(in the rows, 128 means zero)
Each row of T is roughly a mix of the hidden directions of one of 4 groups.
T (120 x 12):
[[112 123 154  77 144 133 132 109 110 158 151 162]
 [ 68 100 115 116 159 112 140 140 152 140 115 131]
 [164 145 138  83 157 120 139 108 151  92 124 138]
 [110 116 141 117 103 167 103 128 165 116 132  83]
 [109 112 190 121 151 129 117  92 146 121 113 129]
 [144 152 161 164 121  91 162 156 118 117 137 143]
 [134 125  97 156 135 155 127 103  83 133 155  94]
 [142 147 133 167 105 143 141 170 136 125 164  98]
 [ 99 152  99 153 102 150 138 143 116 177 132 138]
 [115 157 108 100 135 114 139  80 108 103 161 142]
 [135 115 133 148 100 171 100  99 146 113 109  92]
 [150 116 139 122 124 170 101  83 126 116  91 113]
 [147 141  90 172 109 149 127 152 118 117 148  93]
 [ 70 150 117 111  92 143 101 141 125 114 118 117]
 [162 152 159  87 157 111 114 101 140 107 123 136]
 [ 66 128 159 126 137 107 113 126 138  98 111 114]
 [172  92  90 144 114 153 117 134 104 129 145 110]
 [134 146 158 176  83 116 114 132 100 141 142 134]
 [151 136 139 182 124 133  96 130  87 142 144 111]
 [ 80 152 145  77 126 130 124 103 125 127 146 145]
 [102 134 112  72 127 145 126  99 150 104 138 101]
 [145 101 142  74 174 125 138 105 118 126 135 128]
 [ 75 155 161 115 127 133 123 108  99 109 106 117]
 [119 143 162 150 119 105 163 141 153 152 171 118]
 [100 109 105 177  99  98 125 122 153 105 133 134]
 [ 87  99 119 108 134 100 105 120 137 107 101 165]
 [143 130 172 160 103 117 171 142 100 138 112 129]
 [121 147 143 102 104 114 156 164 148 168 159 130]
 [146 135 121 142 156 142 134  67 112 148 124  94]
 [180 107  95 151 125 125 128 152 158 142 151 137]
 [183 127 154 104 141 111 117 132 142  86 112 128]
 [105 139 148 118 143  92 152 176 130 136 160 149]
 [134 154 126  93 149 137 137 183 104 146 150 122]
 [139 109  96 139  98 163 183 139 122 117 127 123]
 [ 98 119 100  99 149 113 145 123 174  99 139 148]
 [119 120 110 125  67 158 100 156 147 133 135 132]
 [124 173 123  87  99 164 128 110 149 123 114 142]
 [123 122 159 126 167 142 117  71 125 135 115 101]
 [129 125  83 169 102 149 109 146 126 104 132  96]
 [ 69 150 154  96 127 127 126 110 127 106 103 125]
 [118 161 153 165  99 111  95 120 107 150 153 138]
 [121 111 157  65 126 143 119 106 150 127 153 138]
 [ 81 135 129 146 148 108 160 135  87 107 107 118]
 [102 130 161 121 149 159 129  87 116 148 161 104]
 [134 122  86 163 134 143 127 135  73 144 127 108]
 [121 142 159  93 155  91 124 105 159 106 126 151]
 [127 128 129  98 121 157 151 109 165 173 157 139]
 [107 138 138 139 156  80 160 159 151 111 136 149]
 [153 124 124 118  88 179 100 147 131 110 105 117]
 [116 152 150  88 123 156 137  93  85 136 114 130]
 [124  80 121 126 157  76 127 139 149 148 139 133]
 [134 168 131  89 111 164 136  96 100 145 118 140]
 [148  87 122 134 134 103 105 146 182 135 148 130]
 [124 122 166  86 133 149 126  90  87 142 123 124]
 [155  98 151 130 135 112  82 113 124 168 153 124]
 [ 88 160 136 163 113 138 117 117 143 103 126  86]
 [140 121  86 132 103 184 127 117 105 145 135 109]
 [121 122  74 115  91 155  98 148 127 121 112 114]
 [123 147 111 185 150 124 139 117 103 118 117  87]
 [152 147 109 147 134 151 139  93 117 158 140  80]
 [177 151  98 127  89 145 149 149 118 147 135 129]
 [138 139 149 159 103 124  67 128 103 146 136 121]
 [107 111 141 144 152 131 167 132  76 102 114 111]
 [133 129  73 108 123 143 136 112 149  99 127  86]
 [120 147 121 111 128 169 124  85 101 171 130 115]
 [138 135  93 138  68 124 141 163 145 135 140 137]
 [172  90 127 134 155 124 122 126  75 130 137 135]
 [112 132 133 116 101 102 103 166 108 117 107 176]
 [187 133 121 136 122 139 167 154 120  96 127 122]
 [ 99 128 106 136 115  94 136 184 134 119 152 149]
 [136 134 116  91  85 144 122 182 135 134 124 143]
 [ 99 120 100 150  99 129 122  93 156 148 134  88]
 [164 109 138 122 163  94 131 125 136  82 107 115]
 [113 102 110 166 152 101 162 162 127 102 124 120]
 [ 99 157 138 123 109 163 137 134 147  76 107 120]
 [101 134 172 100 133 140 117  94  84 131 117 117]
 [ 88  94 109 108 109 150  90  97 142 138 121 124]
 [170 127 137 134 122 114  65 142 131  99 130 122]
 [121 133 114 115 125 144 143 120  98 183 156 166]
 [ 93 127 130  76 146 155 127  98 132 125 138  95]
 [179 138  99 117 112 140 133 152 100 116 110 161]
 [138 112 157  90 159 107 155 124 151 105  95 133]
 [163 131 135 138 140 149 132  63 119 141 110 111]
 [115 137  83  75 126 140 149 114 128 152 142 148]
 [149 121 106 126 166 146 161  89 123 148 150  99]
 [ 82 104 172 130 143 108 103 124 132 104 121 107]
 [114 106  91 134 104 178 114 117 109 157 126 107]
 [157 136 114 112 114 182 171 132 125 101 121 132]
 [123 165 176 136 154  83 143 130 123 137 132 144]
 [140 155 116 155 142 138 149 136 115 152 166  80]
 [192 141 108 112 122 162 130 120 120 102 134 117]
 [121 149 127 158 159  96 130 112  96  85 112 109]
 [134 138 144 101 169  95 165 133 155 101 123 145]
 [104 103 116  97 103 134 102  89 150 134  91 134]
 [152 114 118 132  98 165 126 108 166 127 165 102]
 [136 106 111 148 112 160 108 141 143 111 118  70]
 [ 83 131 158 140 124  78 142 131 149 123 133 156]
 [155 162 164 137 141 126  92 121  92 158 126 115]
 [103 104 114 127 138  97 139 153 184 103 123 132]
 [165 118 173 121 121 142 130 118  97 143  89 107]
 [103 125 105  86 166 101 122 145 103 127 119 160]
 [ 97 104 125 113 156  92 141 147 170 101 120 143]
 [ 94 127 139  65 145 136 117 101 109 115 141 124]
 [ 68 148 157 102 127 121 106 134 103 124 116 143]
 [ 83 167 113 118 119 139 153 128 164 160 117 128]
 [112 103  94 130 140 105 108 118 114  93  97 167]
 [ 80 116 151 138 135  96  98 137 163 104 123 115]
 [ 86 131 173 137 126 122  83 120 134 105 122 107]
 [124 131 136 181 123 137 122 145  82 166 134 141]
 [130 131 106 159  87 151 118 142 169 115 123  92]
 [122 139  87  94 159 142 169 118 152 112 142 137]
 [124 116 118 106 139 143 110  63 126 145  96 114]
 [128 134 121 177  97 145 130 126 149 132 153  80]
 [110 124 161 163 120  86 164 161 128 125 122 142]
 [127 129 131 141 118  99  70 131 172 147 145 130]
 [157 112 111  98 139 152 184 123 101 135 125 140]
 [147 110  97 133 121 169 134 116 103 167 164 120]
 [121 130 131 163 134  82  82 129 121 163 143 123]
 [130 155 131 123 126 154 155 108  62 136 117 128]
 [117 152 178 149 130  74 124 136 130 127 134 149]]
Each list below has two rows that fit no group; the rest each fit one group, if only roughly. Name those rows in the order they come.
- z_387: [143 150 116  69 116 149 146 105 129 154 125 154]
- z_454: [153 123  72 131 134 146 112 111  95 108  99 127]
- z_155: [100 124 158 117 188 108 129  94 124 134 128 128]
- z_82: [ 76 105 133 119 150  89 143 138 149 102 112 125]
- z_876: [116 120 108  94  99 174  92 103 130 139 143 122]
- z_49: [ 79 151 129 103 108 111 107 128  96 100 127 151]
- z_501: [134 153 131  95 125 129 116  92  93 178 130 141]
- z_801: [142 114 158 133 129  92 100 160 133  87  98 134]
- z_473: [124 134 148 101 151  78 127 133 113 103 104 166]
- z_605: [156 136 122  75 121 145 131  98 121 169 132 148]
- z_960: [115 136 125 151  99  93 154 165 153 139 164 138]
- z_589: [ 94  84  94 123 145 139  91 147 137 140 113 110]
- z_901: [115 111  91 122 135 112 165 151 163 102 119 159]
 -> z_876 z_901
- z_177: [ 93 149 109 133 139 161 145 101 107 165 149 105]
- z_261: [108 144 173 115 123 161 106 101 100 103 115 110]
- z_946: [145 143 144 185 114 125 153 138 141 129 165 104]
- z_914: [161 113  85 137 130 130 157 120 179 131 138 143]
- z_228: [127 151 100 135 134 137 169 110 128 179 149 150]
- z_911: [133 130 120 190 132 137 129 101 132 118 145  85]
- z_19: [134 105  61 134 117 117 147 157 147 127 131 113]
- z_991: [103 124 177 155 127 123  94 155 115 114 102 109]
- z_262: [159 102  95 124 132 140 169 154 165 108 132 138]
- z_586: [108 131 170 147 126 119 148 104 162 154 156  97]
- z_363: [140 107  69 123 124 161 108 148 143 107 138 112]
- z_784: [103 140 138 104 169  88 149 121 159 116 134 153]
 -> z_914 z_19
- z_811: [174 135 115 100 130 145 132  88 106 146  96 144]
- z_936: [142 118  94 106 167 104 124 141 109  84 109 141]
- z_902: [143 151  87 156 127 136 177 146  96 126 122 133]
- z_404: [107 162 152 161 133  95 166 144 116 140 146 146]
- z_48: [117  96 125 120 110 137  58 115 134 133 116 116]
- z_788: [130 133 104 117 125 156 139  90 160 108 151  83]
- z_636: [ 91 119  74 104 147 160 140 115 138 143 137 124]
- z_925: [129 170 147 157 152  85 132 159 120 134 147 143]
- z_104: [ 90 154 157 153 132 115 101 116  82 131 120 110]
- z_659: [138  97 172 125 134 111 116 143 171 114 102 154]
- z_688: [149 159 150 139  98 152 155  99  91 152 135 127]
- z_424: [100 105 160 108 124 146  93  94 148 120  97 115]
 -> z_936 z_659
- z_573: [143 100 115 125 121 173 119  99  83 137 117 102]
- z_218: [160 137 138 189 130  94 128 134 116 103 124 138]
- z_468: [ 83 138 111 137  96 172 108 131 120 142 142 100]
- z_912: [139 107 109 126 136 163 134 128 160 131 119  67]
- z_4: [100 140 132 148 132  86 111 147 169  96 127 103]
- z_967: [167 143 109 155 117 174 120 130 114 121 131  87]
- z_766: [176 132 134 113 127 174 110 122 103 110  95 126]
- z_737: [ 93 110 131  82 145 128 175 119 118 110 107 133]
- z_581: [ 97 119 145  89 126 144 141 120 165  85 107 126]
- z_986: [120 145 124 133  91 165 115  87 101 160 143 124]
- z_325: [141 140  73 145 116 155 155 109 142 149 149 106]
- z_392: [126 152 119 122 133 103 166 122 131 184 160 117]
- z_260: [ 85 138 139 137 175  92 136 152 131 156 128 131]
 -> z_573 z_4
- z_628: [136 146 188 117 110 105 144  92 127 123 117 147]
- z_267: [101 143 135 118  90 133 101 143 172  93 121 109]
- z_646: [122 138 152 109 124 110  75  96 112 166 138 131]
- z_863: [115 103 134 153  85 148  98 114 160 101 109 116]
- z_934: [131 129 102 158 118 171 145 118 134 174 152 107]
- z_105: [139 125  93 116 134 162 160 111 136 178 150 120]
- z_358: [147 137 122  75 124 156 157 101 107 153 128 145]
- z_367: [184  87 147 121 130 156 120 114 114 143 145 120]
- z_657: [ 79 109  99 142 125  89 126 139 112 129 142 162]
- z_345: [144 154 169  97 146 125 161 120 120 172 136 128]
- z_653: [114 147 108 144 101 162 164 109  98 160 148 130]
- z_376: [134 137 138 143  80 121 140 179 152 135 158 136]
- z_875: [165 128 103 182 100 145 141 134 148 143 141 120]
- z_421: [ 79 133  95 129 151 142 148 121  91 148 136 151]
 -> z_657 z_421
- z_706: [174  88 125 110 133 135 113 141 140  93  97 113]
- z_346: [138 152 140 115 140 109 156 182 105 140 150 155]
- z_120: [149 110 142 160 129 125 120 189 132 125 161 113]
- z_882: [155 118 129 146 142 132 146 125 178 110 111  80]
- z_27: [ 76 150 135 160 132  87 100 135 125 118 121 116]
- z_919: [104 105  93  95 160 122 120 132 171 103 127 134]
- z_663: [170  72 127 100 146 127 147 127 139 150 139 136]
- z_103: [107  99 135  92 106 141 101 103 157 120  92 145]
- z_36: [174 136  93 129 121 116 124 124 124 181 146 145]
- z_430: [ 94 116 155 138 125 126 104 141 170  83 123 110]
- z_210: [ 98 125 156 172 133 115 130 152 154 103 157 104]
- z_542: [126 129 128 134 144  94  62 148 152 125 127 146]
- z_595: [ 97 133 153  89 128 106 140 170 145 149 149 147]
 -> z_120 z_542
- z_341: [124 122 136 144  67 128 132 163 167 121 139 133]
- z_353: [141 135 122 152  84 136 138 184 139 117 154 121]
- z_449: [ 83 125 124 134 118  79 150 132 154 151 153 140]
- z_551: [107 125  90 174  93 108 130 151 146 116 145 117]
- z_545: [153 157  97 152 114 131 158 144 117 155 162 101]
- z_152: [102 164 153 114 154  95 143  94 137  95 129 134]
- z_20: [121 144  78 140  95 158 135 120 111 157 157 130]
- z_159: [138 130  98 130  88 162 130 114 141 158 171 141]
- z_971: [124 120 137 113 174 142 146  94 136 119 123  76]
- z_230: [161 120  92 108 115 167 148 106 150 151 146 144]
- z_956: [108 129 155 118 163 119 147 135  85  99  92 141]
- z_893: [ 98 130 160 132 152  81 156 121 145 148 155 140]
- z_714: [104 130 102 143 151  87 138 170 115 112 154 148]
- z_288: [120 138 140  90 122 104  90 107 172 154 132 141]
- z_281: [ 82 119 114 171 110 101 120 158 140 133 148 142]
 -> z_230 z_956
- z_179: [ 74 122 108 146 127 124 113 122 147 140 148  81]
- z_314: [ 95 164 122 122 105 129 141 119 126 162 152 174]
- z_898: [ 76 152 122 152 142  78 120 134 113 138 115 131]
- z_364: [ 90 122 153 144 134 141 143 141 113  72 110 107]
- z_835: [115 127 116 107 124 152  68  88 124 149 132 118]
- z_839: [129 135 156  89 155 137  99  96 110 162 105 119]
- z_129: [118 161 127 132 120 134 159  95 133 163 169 156]
- z_926: [101 138 126  88 123 159 135  86 145 140 164 119]
- z_427: [136  91 119 170 117 134 131 147 167 113  98 105]
- z_245: [126 123 187  86 144 146 120 105 139 142 112 127]
- z_194: [113 118 130  93 137 162  99  88 113 163 114 114]
- z_699: [104 154 158 166 103 121 133 120  98 169 139 133]
- z_645: [180 123 135  93 142 154 109 111 124 112 102 104]
- z_215: [177 152 126  94 104 166 128 117 102 130 139 134]
 -> z_427 z_215
- z_728: [ 64 140 150 144 147  96 135 125 119 128 116 107]
- z_273: [121 104 158  76 141 135 115 131 163 108 109 109]
- z_277: [146 125 131 168 118 116 126 171 110 165 118 163]
- z_629: [117 146 118 193 105 126 118 159 108 132 113 124]
- z_633: [123 111 150 133  93 124  60 111 121 129 123 122]
- z_400: [154 121 160 132 107  97 121 144 161 104 126 172]
- z_817: [113 153  78 157 119 125 147 137  88 148 114 141]
- z_270: [112 165 156 146 113 159 112 117  82 116 118 109]
- z_707: [136 129 127  73 120 157 130 110  88 159 128 143]
- z_187: [ 82 127 160 110 127 104 134 153 159 150 158 127]
 -> z_728 z_707
- z_717: [135 139  97 129 139 151 167  93 152 158 151 105]
- z_518: [169 125 112 165  79 150 128 113 141 111 115 120]
- z_28: [ 94 181  99 154 127 117 152 110 144 131 117 113]
- z_224: [125 153 161 122 119 168 114 102  79 124 121 111]
- z_381: [126 129  95  92 124 162 144  92 152 141 159 112]
- z_495: [ 94 126 151 113 118 145 103  86 109 171 116 121]
- z_157: [113 139 135 149 108 100 155 174 148 137 169 132]
- z_35: [158 136  93 122  93 177 126 103 115 122 146 118]
- z_302: [134 155 102 116 126 144 182 120  86 133 110 140]
- z_985: [120 152 107 144 113  98  97 154 143 169 156 144]
- z_225: [ 82 144 155 150 116 117 115 110 108 175 135 134]
- z_745: [115 108 173  86 130 114  98 119 119  96 136 145]
- z_848: [139 121 160 122 151  95 159 168 148 122 114 158]
 -> z_985 z_848
- z_583: [101 124  77 129 102 168 109 107 127 142 148 119]
- z_148: [104 132  78 105  87 155 119 121 117 136 155 135]
- z_238: [142 119 141 111 187 123 119 112  99 111 105 156]
- z_467: [104 151 154 116 160 100 167 129 155  97 136 123]
- z_777: [ 79 131 146 126 113 171 105 123 111 153 153 114]
- z_294: [180  91 130 112 138 150 153 118  98 146 140 134]
- z_637: [140 110 152 107 132  93 107 161 131 100  93 155]
- z_357: [145 132  95 169 106 145 127  94 137 134 132  84]
- z_13: [119 161 114 127  66 139 131 106 125 161 130 115]
- z_108: [127 143 125 165 121  90 148 166 141 100 154 149]
- z_167: [154 132 151 103 176  97 124 142 146  96 110 123]
- z_397: [125  97 111 125 133 141 167 151 165  83 118 125]
- z_803: [112  98 146  91 130 139 136 130 178  90 120 126]
 -> z_467 z_13
- z_538: [120 137  99 124 131 170  98 108 101 169 138 105]
- z_334: [132 181  99 127 110 156 160 124  96 129 114 139]
- z_97: [152 115 150 164 125 100 117 166 143  98  95 129]
- z_527: [ 89 112 159  95 136  96  98 110 155 141 129 130]
- z_543: [ 86 136 144  92 142 109 121 159 107 102 131 159]
- z_965: [120 128 145 134 144 135 148 112  54 134 119 117]
- z_150: [104 109 164 166 143 123 113 143 108  89 123  99]
- z_94: [154 136 126 107 119 162  81  90 107 143 128 111]
- z_460: [103 154 128  86 154  99 144  97 144  96 134 124]
- z_762: [123  84  84 129 131 141  92 159 142 119 118 110]
- z_145: [176 115 100 105 123 161 169 130 142 128 129 145]
- z_617: [109 103 180 122 141 117  97 108  95 140 133 106]
- z_638: [101 122 125 150  94 140  88  83 106 137 134 145]
- z_69: [157 117 107 171 121 153 149 142 138 177 134 120]
 -> z_543 z_638
- z_11: [ 98 152 132 157 156 119 141 127  75 155 117 133]
- z_86: [152  97 118 136  89 172 107 131 134 139 158 107]
- z_853: [ 90 148 112 101 138 155 141  91 111 154 158 120]
- z_622: [158 141 144 129  89 175 126 129 145 144 130  89]
- z_130: [ 91 113 175 112 139 114 112 158 137 101 128 155]
- z_891: [148  95 163 167 138 145 112 143  89 146 139 124]
- z_351: [116 123 104 164  96 154  93 150  99 121 128 100]
- z_857: [124 136 148 145 109 146  83 113  93 172 129 112]
- z_553: [111 116 135  88 139  80 102 116 126 142 121 168]
- z_309: [ 87 152 106 113 119 162 138  95 135 138 157 102]
- z_415: [168 178 138 137 111 114 103 108 116 160 129 138]
- z_361: [142  99 139 112 126 120 110 167 165 103  88 115]
- z_355: [180 115 128 151 131 110 144 149 122 154 124 172]
- z_632: [123 135 134 134 126 153  82 108  93 174 123 107]
- z_485: [146 120 158 119 164  99 152 142 139 155 109 168]
 -> z_553 z_415
- z_547: [118 162 120 178 131  98 142 140 104 141 107 157]
- z_226: [127 146 141 168  93 112 144 179 134 126 106 121]
- z_209: [ 92 115 135 177  83 118 147 146 119 140 133 139]
- z_677: [151 132 151  85 144 164 147 102 111 154 105 136]
- z_199: [113 130 119 147 119 129 140 157 180  78 120 122]
- z_900: [123 105 172 111 141 156 137 107  83 111 121 109]
- z_41: [ 80 131 141 152 133 110 125 148 155  83 113 111]
- z_442: [151 111 114  65 124 147 151 117 148 141 129 152]
- z_815: [175 143 160 125 135 176 126 109 113 130 117 106]
- z_151: [117 127 129 121 163  95 133 166 105 104 133 173]
- z_837: [ 97 110  72 145 115 165 130 145 124 142 143 116]
- z_463: [165 141 143 175 122 164 127 133 119 113 142  93]
- z_793: [ 87 100 105 130 147  99 145 153 165 108 132 142]
 -> z_226 z_677
- z_781: [122 132 159 104 159 117 133  92 155  91 128  96]
- z_904: [143 124 127 106 170 138 150 116 101 155 172 151]
- z_489: [143 128  76 157 120 158 108 114 106 115 120  97]
- z_378: [ 93 103 125 144 138 112 117  67 140 120 105 120]
- z_603: [120 136 119 144 130 160 109 124  85 181 123 107]
- z_602: [125 107 102 101 143 164 151 103  80 138 136 125]
- z_757: [158 155 163  91 173 123 125 108 116 131 114 125]
- z_74: [131 123 196 101 155 127 131 117 132 126 116 153]
- z_770: [ 86 126 124  89  99 114 117 168 147 149 141 136]
- z_703: [179  96 146 164 129 147 137 129 143 156 145 120]
- z_895: [ 99 114 126 117 146  87 125 153 118  99 120 176]
 -> z_904 z_602
- z_894: [ 82 180 153 132 139 121 113 102 112 131 116 115]
- z_391: [107  94 131 125 144  87 154 150 173 142 124 139]
- z_504: [143 128 185 132 136  94  90 137 113 136 105 123]
- z_308: [149 116 122 161 157 150 145 102  97 156 156 105]
- z_418: [146  95 133  85 151 134 114 114 139  91 123  92]
- z_156: [144  96 137 132 142 117 100 158 115  92  90 101]
- z_89: [ 98 117 129  66 132 112 120 120 135 148 107 158]
- z_99: [150 112 143 110 123 108 170 134 156  80 114 146]
- z_782: [169 130 155 103 129 155 110  99 101 142 101 106]
- z_323: [ 95 121 125  91 169 148  95 113 115 132 108 104]
- z_719: [127 116 104 163 133 139 165 165 142  84 120 120]
- z_115: [152 154  84 173 125 104 158 135 140 130 113 137]
 -> z_894 z_391
- z_769: [106 108 125 115 160 117 107  69 126 126  98 132]
- z_627: [172  99 122 143 116 107 114 170 136 109  96 132]
- z_452: [158 111 138 152 118  97 107 161 135  87  99 133]
- z_243: [ 74 100  80 128 116 137 136 131 153 128 140 136]
- z_461: [114 126 178 128 137 109 107 139 153  95  90 112]
- z_732: [145 155 111 163 126  99 147 164 123 130 130 173]
- z_426: [ 85  97 144  94 159  98 152 118 118 124 113 128]
- z_549: [149 104 154 151  97 117  85 159 110 108 122 144]
- z_200: [114 153  73 157 131 141 154 118 102 154 135 119]
- z_70: [123 137 150 131 139  89 141 148 140 155 186 137]
- z_654: [115 120 156 118 131 117  96 148 129  76  92 105]
- z_922: [ 87 164 127 119 112 105 122 148 112 139 102 170]
- z_537: [ 97 154  95  92 144 146 156  93 135 137 137 112]
- z_160: [147 120 134 115 102 115 112 136 180  77 127 127]
 -> z_732 z_70
